Named turns come first, each shown by rows before and after it. Which turns, in which order, take the first row of each pair that follows to the second? Write the first one first, as in the answered first pair.
turn E:
[-27.2  16.1  19.2  12.8   5.2   3.6  20.8   5.2] -> [-27.0   8.4  18.8  -2.0   9.3   2.1 -11.1  25.8]
[ 15.5 -40.7 -31.1   2.8  -5.0 -13.4   8.5   1.6] -> [ -1.8 -23.0 -21.0  20.6 -12.9 -10.8  34.0 -16.2]
[ 51.3 -29.7 -18.7 -18.1  14.5   2.0  -8.1 -11.8] -> [ 33.4  -7.9 -12.0   7.5   6.8   6.0  35.4 -44.0]
[-27.7   6.1   4.5  16.3   8.7  10.0  -1.3  -1.6] -> [-22.3  -1.4  -0.1   5.6  13.7   7.4 -21.5  11.9]
turn P:
[  6.5   5.2   2.9  12.9  25.5   1.5 -15.0   9.2] -> [ 17.6  -5.1  -5.7  14.9  20.5  -8.8   7.3 -10.2]
[ 48.1 -12.2 -20.7  22.5   5.2  12.0  19.9 -16.4] -> [-1.9 35.2  8.0 37.9 10.5 36.5  6.6 -1.0]
[ 13.3   4.3 -26.4  -0.3   5.0   3.8  15.7 -13.7] -> [-12.6  27.7 -10.2   5.0   9.2  18.3  -1.2   3.5]
[ 30.4   5.1  -9.3  30.9  27.6  16.9  34.5 -21.7] -> [ 6.6 28.5  9.4 30.9 38.7 34.5 -6.5 13.6]
turn V:
[-19.8 -23.1 -21.0 -37.6 -38.4 -36.2   0.8 -10.7] -> [ 34.3  -8.0 -24.9  22.7   0.5  -9.6  45.5 -34.1]
[-17.8  31.1  14.7  -2.0  -8.7   7.3 -10.3  -7.3] -> [ 17.8  -7.4  -8.1 -26.2  -7.6 -11.4 -23.1  -4.6]
[ 25.3 -38.1 -24.6  -8.7 -16.4   2.3  10.3 -20.3] -> [-12.2  10.9   2.3  25.5 -12.3  30.4  30.1 -26.4]
[  0.0 -33.7 -12.6 -26.1   9.2 -36.4  36.7 -26.6] -> [-20.6   5.6   6.3   9.6  18.2 -13.9  58.0 -35.4]
turn J:
[ 0.2 10.2  6.0 11.3  8.0  6.2  7.2 -6.4] -> [ -4.1  -4.2   0.2  -6.0  -8.4  -8.6   9.9 -11.8]
[-56.3  33.2  16.8  42.6   4.9  -2.9  29.5   0.7] -> [  9.7 -47.4 -32.5  -8.4 -13.2 -54.5  28.6 -12.8]
[-10.3   5.8   9.5   2.1 -19.4  -7.8  21.7 -20.6] -> [ 26.8  -6.8   0.3   7.4  -2.1  -5.4  21.7 -15.7]
Now pairs of rows:
(2 to 3 turns a pair)
[-51.2 -18.5 -33.3 -23.7 -64.6 -56.9  34.7 -45.5] -> [-24.1 -34.4 -28.9 -50.4 -21.3 -35.9 -79.8  42.1]	P E
[-24.0  32.9  16.8  39.8  11.2   1.0  -0.6   3.5] -> [ 11.8 -15.2  -6.3   0.5  13.4 -19.1 -45.3  30.0]	E V
[-15.5  26.3  11.6  29.7  -0.3  16.6  35.8 -21.7] -> [ 34.7 -17.0  -5.0  -1.3  27.6  11.0 -31.3  25.4]	E E V
[ -8.9  14.5   0.2   0.2 -10.8   3.0  46.6 -34.3] -> [  3.6  -1.6  -8.0  -6.9 -11.1  -6.4  45.2 -36.4]	J J J
[-18.2 -15.4   5.5 -16.7 -15.9 -14.4 -25.9   9.1] -> [ 13.1   1.6   2.5  31.7   4.4   1.8  22.7 -19.9]	V E
[ 54.7 -10.5 -27.2  -5.2  -9.7   0.7  27.6 -15.4] -> [ -6.1  -4.0  -7.5 -53.9 -37.9  -8.1 -24.7  17.5]	P V
[11.0  6.7  4.5  9.7 16.4 13.9 14.5 -0.8] -> [16.7 -3.1  0.5 -1.5 18.5 10.6 -4.4 12.2]	E P
[-40.2  16.1  19.0  -3.1 -13.3  15.7 -30.9   3.9] -> [  8.2   5.7   7.5   6.0  18.6  24.8 -45.3  20.6]	V J E
[ 12.6  -4.2  -3.3   7.1  11.1  29.0 -15.9  10.2] -> [-26.9  10.4   4.3   2.6 -12.2  21.1   3.2  -6.7]	P V
[47.5 -7.4 -7.0 22.7 18.7 16.6 19.0 11.4] -> [34.4  9.4  3.3 33.9 21.4 23.6 25.9  7.4]	V V V
[-18.6  34.6  16.9  11.7 -16.2 -14.2  -5.1  -6.4] -> [ 26.9  -4.0  -8.7   1.2 -13.2 -31.6   4.1 -17.7]	J P J
[-31.7  -2.6 -15.3 -41.3  -8.6 -10.7 -20.4  35.7] -> [-25.7  25.7  -1.5  -3.9  20.8  19.8 -23.8  46.0]	V V E
[-41.4   6.0  21.8 -21.8 -24.8   5.2 -33.3  28.6] -> [-46.7  13.0  18.9  -3.8 -41.2  -3.3  25.9 -17.1]	P P
[ 40.4 -25.7  -8.3 -10.7  19.2  -5.7 -16.0   9.9] -> [-41.1   0.1  12.8 -28.7 -24.1 -16.3  -5.0   0.9]	V J P
[-58.8  20.9  15.5  -1.3 -58.0 -14.8  52.6 -39.8] -> [ 23.7  31.2   8.9  62.9   9.5  25.5  67.7 -35.1]	P V P
[ -4.7 -23.0 -12.8 -14.9 -23.2 -13.6  22.6 -16.1] -> [  4.8  -8.4   1.0  -2.9  14.3  18.2 -31.3  32.4]	V P E
[  0.1   2.5   0.4   2.2  13.4  17.2 -58.1  50.4] -> [ 11.6 -37.1 -32.9 -14.3 -36.4 -34.0  21.4 -23.7]	J P
[34.1 -5.0 -5.5 19.7 38.2  2.3 -1.5  2.7] -> [ -7.8   5.7   7.7  -1.6  25.5   3.1 -38.1  28.6]	V E
[-32.9  27.7  10.6  33.3  -9.8   9.5  51.0 -28.8] -> [ 34.5  -7.6  -3.1  12.4  38.1  22.3 -36.7  39.5]	P V
[-31.7  53.8  21.4   6.9  17.8  17.8  25.7  -4.1] -> [  7.4  35.8   3.7  18.1  25.1   9.6  51.2 -24.0]	V V E
[-16.1 -24.0 -21.0  -8.9 -19.7  -8.6  46.8 -54.2] -> [-60.4  10.3  11.0 -18.7   2.5  26.3 -40.9  18.9]	V P
[-19.5   0.5   1.2 -17.0 -20.6 -17.5   3.6  -7.1] -> [-21.2  25.4  14.0   9.8   0.3   8.0   2.5   1.3]	V P
[ 10.3  12.5 -14.4  42.9  17.4  10.6  -5.3  -7.8] -> [-29.9  16.7  -4.3  13.8  -0.3   5.4 -37.0  10.4]	P V
[ 15.5 -48.9 -27.9 -54.0 -23.8 -22.8 -20.3  -7.1] -> [-36.8  14.0  -0.4   0.3 -34.3  -0.6  51.2 -48.8]	V J
[ 22.4 -12.4  -6.9   7.7  -1.8  -0.9  39.9 -25.0] -> [-27.0   9.1  16.0 -14.6   1.7  15.3 -26.8  26.9]	J E E
[ 9.1 27.4 -0.5 22.2 63.2 65.8 -4.9 28.5] -> [-12.2 -26.2 -18.5 -63.0  14.9  14.1 -53.0  46.3]	V J
[ 24.5  -3.7 -15.9  14.1   4.5  -2.5 -15.7  18.7] -> [ 15.3  -1.4 -18.1  19.7 -11.9  -9.3  17.5  -8.5]	P J J
[ 36.3  18.1  28.9  35.9  13.3  14.9  -4.4 -24.7] -> [ 47.3 -30.1   6.0 -13.2 -14.5 -21.6 -22.0 -27.2]	P V P
[ 41.9 -10.2  18.9  19.1  54.2  32.7 -26.6  26.7] -> [-23.7 -40.2  16.9 -55.4 -17.3 -17.3 -40.1  19.1]	V J
[ 40.3 -18.7 -29.4  40.2  10.5 -11.9  67.9 -47.8] -> [ 67.8 -61.3 -41.4  -8.9  22.3 -23.6  -9.0   3.1]	V E V
[-34.5  -1.9   0.2  13.9 -27.3 -26.1  46.0 -44.2] -> [-62.1   8.2  20.8 -13.0 -12.8  -8.8 -40.5  23.5]	J V E
[-12.8 -24.6  -8.2 -74.6 -48.6 -34.6 -32.5  -2.6] -> [ 23.8 -43.4 -23.4 -68.5 -36.1 -36.3 -23.6  -5.8]	V V V
[ 21.2  12.9   7.0 -24.0  32.5  32.1 -54.4  40.3] -> [-17.7  28.4  21.0 -27.2  13.9  31.2 -53.4  38.4]	J J J
[ 33.7 -20.9  -1.4  -2.5  -5.9 -25.5 -17.6   3.8] -> [-27.2  21.6  25.8   9.2 -19.6 -11.6  -6.0   1.4]	P E
[  4.6 -43.8  20.9 -43.5 -10.1  -5.7 -30.5   4.6] -> [19.9  5.3 38.7 29.2 28.9 38.5  4.6 -6.1]	V P
[-38.8   5.7 -17.0 -27.8 -30.7 -31.7  22.9  -7.3] -> [-23.8  45.3  10.1  15.8  20.8  19.6 -10.4  32.2]	E J V
[43.2 16.4  4.6 36.1 38.9 17.0  3.5 -2.8] -> [-28.6  23.3  13.0   6.9 -20.2 -14.3  38.2 -40.8]	V P P
[-59.4   0.1   8.9 -42.3 -20.2  12.2 -53.5  31.4] -> [-52.5  39.0  28.2  11.1  13.6  48.8 -35.8  30.5]	J P P
[ 34.0  -3.2 -15.9 -18.9 -14.0  -5.8  35.0 -48.2] -> [-37.6  20.5  11.3 -48.3 -34.7  -1.3 -14.3 -15.4]	J V
[-12.9  25.7   5.1 -13.9  24.4  13.0 -40.6  20.1] -> [ 27.3 -18.2 -25.2 -36.2  12.9 -19.7 -17.3  -5.5]	J E
[ 40.5 -26.4 -21.1  -7.4   0.6 -13.3   5.8 -15.2] -> [-31.0  33.0  19.6   9.0   0.8  16.9 -13.5   9.3]	V E
